128 stands for zero in the data rows.
Some points, each followed by its number:
[151 119 122 137 130 161  86 128 139 107 163 142 100 138 109 144 119 114
  95 124 102 158 123 101 180 134  87 160 151  97 152 160] 0
[160 138 127 110 160 156 145 165  73  99  73 135 149 134 106 118 160 125
  97 160 155 107 106  92 158 128  82 136 120 167 160 161] 1
[196 193  94  96 104 196 148 125 219 100 177 119 108 174  90 135 163 200
  80 140  91 143 117 142 131 237  82 189 145 165 166 177] 2
[184 111 101  98 168 156 138 136 192 117 201 128 143 145  89 119 172 163
 102 134 107 138 128  56 159 107  96 171 164 176 151 143] 3
[130 114 121 139 186 156 157 140  79 112  76 106 163 185 121 114 100 115
 133 145 133 141 128 155 141  78 130 112 135  91  92 125] 4
[211 173 112 137 189  92  81 125 102  91 120 147 138 135 119 158 159 122
  97 118 115  99 125 116 166 108 105 135 172  93 136 164] 5
[116 136 150 117 169 124 111  95 159 139 164 132 129 127 139  92  58 143
 178  50  60 184 157  86  67 191 138  84  94  97  48 106] 6
[ 77 113 131 153  82 119  59 161  65 209  75 161 139  86 179 108 116 126
 133 140 155 138  93 174 185  82 120 155 132 124 137 131] 7
[108 164 122 129 130  53  90 101 186  62 129  93 133 157 143 131  36 190
 158 151  93 123 168 189  78 227 150  87  89 122 110 135] 8
[110 132 120 120 106  62  81 112 229 140 160 165 113  96  95 139 135  85
 157 139 171 110  90 139 125 148 112  53 136 116 148 138] 9
[128 154 133 142 121  46 121 109 175  90 137  70 129 147 136 131  44 177
 163 130 107 130 169 157  63 197 158  88  63 127  94 111] 10
[128 108 146 145 125 136 120 142 169 114 112 133 171  98 140 121 128 102
 131 107  61 156 143 135 164  68 141 157 158 118 143 121] 11
[170 146 115 145 143 152 137 149 129  91  81 160 121 149 120 112 143 164
 108 106  98 107 123 109 184 110 101 175 176 103 141 147] 12
[ 77 144 154 126 133 154 158 119  73  60 121 108 123 110 136 133 134 103
 114 143 127 130 121 125 146  81 107 151 158 115 126 119] 13
[155 102 131 152 157 112 125 162 120 127  64 170 189 142  67 161 138 117
  95 168 148  87 134  57 137  81 135 124 136  95 158 171] 14
[158 169 142 145 179 153 103 175 119 141  78 148 173 130 132 130 170 152
 179 133  85 142 126  87 151  62 104 124 169  94 156 115] 15
[175  88 165  39  95 138 166  76  92 202 103 124  96 127  94 130 134  71
 136 110 157 167 106 174 103 138  90 108 172 162 118  75] 16
[106 159 126 135  93 148  88 168  33 159  91 107 142 123 158 104 115  96
 154 101 123  82 130 143  91  69 146 139  85 134 134 104] 17
[109 137 156 131 136 129 114 122 121 150 147 140 140 124 133 108  91 130
 142  80  70 155 150 110  93 160 128 114 120 111  84 121] 18
[162  88 120 102 133 114 174 110 185 111 162 136 112 150  90 129 136 158
 118 145 148 152 132  73 162 153  88 192 140 156 148 140] 19
New points follow, each followed by the number of its nearest point above.
[ 95 162 104 147  43  18 192 120 207 112 171 128 146 144 143 100 187 179
 100 159 129 113 104 210 107 176 141 110 168 199 134 175] 9
[180 107 102  93 157 155 131 143 163 123 182 116 145 149 108 120 130 142
 127 113 106 160 139  59 124  71 107 153 109 162 131 119] 3
[ 86 100 136 164  55 133  99 142  56 191 125 167 108 100 143 113 131 132
 121 148  75 112 119 186 156  90 129 158 121 111 118 129] 7
[101 172 111 123  65 119  94 103 118 156 135 159 124 126  94 122 161 128
  91 172 107 105 111 167 150 176 114 142 133 106 143 122] 0
[103 107 132 139 101 154 148 122 188 143 150 110 117 137 145 135 140 167
 143 143 109 108 128 143 123 188 145 135  86 103 113 107] 18
[ 73 159 133 156 137  88 153  98 131 177 132 123 125  91 108 142 191 160
  97 114 100 141 116 129 148 190 152 149 162 119 135 142] 18
[169 125 152 164 131 101 208  91  84 102 115 126  85 163 161  97  84  96
 188 187 152 123 143 132 165 149 155 103 120  86 101 137] 4
[ 63  73 112 154 188  79 179 122 119 117 131 173  90 118 148 141 188 102
 112  79 124 148 164  95  59 165 173 131  86 104 180 151] 18
[199 119 137 133 156 130 108 156 141 154 101 161 163 172  75 148 160 134
 111 134 150 115 144  73 128 102 121  97 110  91 175 154] 14
[ 73 177 126 163 128  71 165 101 170 162 149 138 145 104 111 147 172 175
 114 132 103 113 130 138 150 230 169 133 180 144 127 136] 18
[172 142 110 132 153 114  76 121 119 101 138 147 123 135 120 169 164 123
 111 132 121  87 116 116 153 123 107 119 165  93 138 147] 5
[130 155  95 113  98 164 197  91 205 173 187 127 137 148 145 109 102 110
 106 117 143 120 127 190 147 117 100 145 132 194 136 101] 19
[123  94 123 115 143 167  97 135 147 108  99  90 108 131 143 112  72 109
 127 108 103 185 175 123  97 112 132 112  87 109 108 122] 18
[159 151 126 152 110 150 180 145  77 136  66 103 187 160 111 145 111 136
 134 136 156 115 147 175 124  88 128 145 139  76 113 134] 4
[ 90 166 120 143  65  57 146 132 168 129 147 130 138 129 151  98 175 147
 115 150 142 109 106 197 117 147 157 126 148 178 142 176] 9
[148 110 115 109 132 144 137 138  62 136 101 104 157 200 141 125  63  99
 152 183 106 153  96 134 141 121 142  96 103 105  95 131] 4
[124 137 133 141  64 147 117 142 131 125 133 138 111 105  81 164 131 126
 107 176  95 107  92  75 124  92 130 159 114 118 140 168] 0
[136  98 121 136  76  89 112  99 190 173 145  69 135 125 143 134  76 220
 172  71 115 144 159 115  28 188 140  78   1 174 120   0] 10
[ 73 153 122 141  71 142  80 161  16 172  78 147 127 124 163 108 158  89
 144 128 149  72 124 156 115  67 147 164 110 117 128 136] 17
[ 74 138 162 117 138 140 145 107  81  46  94 111  96  91 127 130 151  82
  92 126 120 127 107 129 137  76  79 169 162 113 149 135] 13
[118 185 143 156  84 127 102 179 124 191 181 139 189  82 159 156 172 153
 126 136  97  93  89 159  74  71 110 136 102  86 121 107] 17
[151  91 131 106 113  98 191  93 190 109 140 131  97 150  98 131 120 162
 119 150 154 148 135  86 166 193  86 204 135 137 141 142] 19
[151 115 129 111 138 124 150 125 143 115 195 133 104 144 134 115  45  66
 195 155 113 132 116 168 131 140 169  96 152 109  59 100] 18
[127  46 136 118 166 123 136 108 104  99 144 155  82 114 124 172 115 112
  86 162  95 102 130  93 154 123 140 120 182 134  97 176] 0
[ 37  91 138 126 147 115 204 115 149 184 131 149 138  87 121 114 186 113
  95  60 164 170 167 115 154 184 143 178 115 195 178 153] 19
[165 137 158 105 131  82 162 118 174 110 108 107 112 136 104 112 151 138
  85 142 170  98 115  76 150 180 103 152 130 149 144 135] 19
[152  93 142 144 163 129 118 163 137 113  87 134 180 148  98 149 113 145
 112 145 131 118 134  66 126 122 142 121 123 112 128 155] 14
[ 96 117 125 133  89 137  81 116  90 180 106 170 129 103 126 124 146 108
 117 133 193 127  65 186 147 101 143 170 157 104 131 147] 7
[169 129 108 127 176  94 173 117 163 101  96  81  94 157 146 159 103 101
 150 128 161 160 146  88 106 127 139 111  98 110  96 133] 4
[100  92 138  86 137 116  57  86 141 109 163 166 118  93 102 144 150 155
 159 160 200  76 154 137 131 151 170  84  78 124 163 171] 9
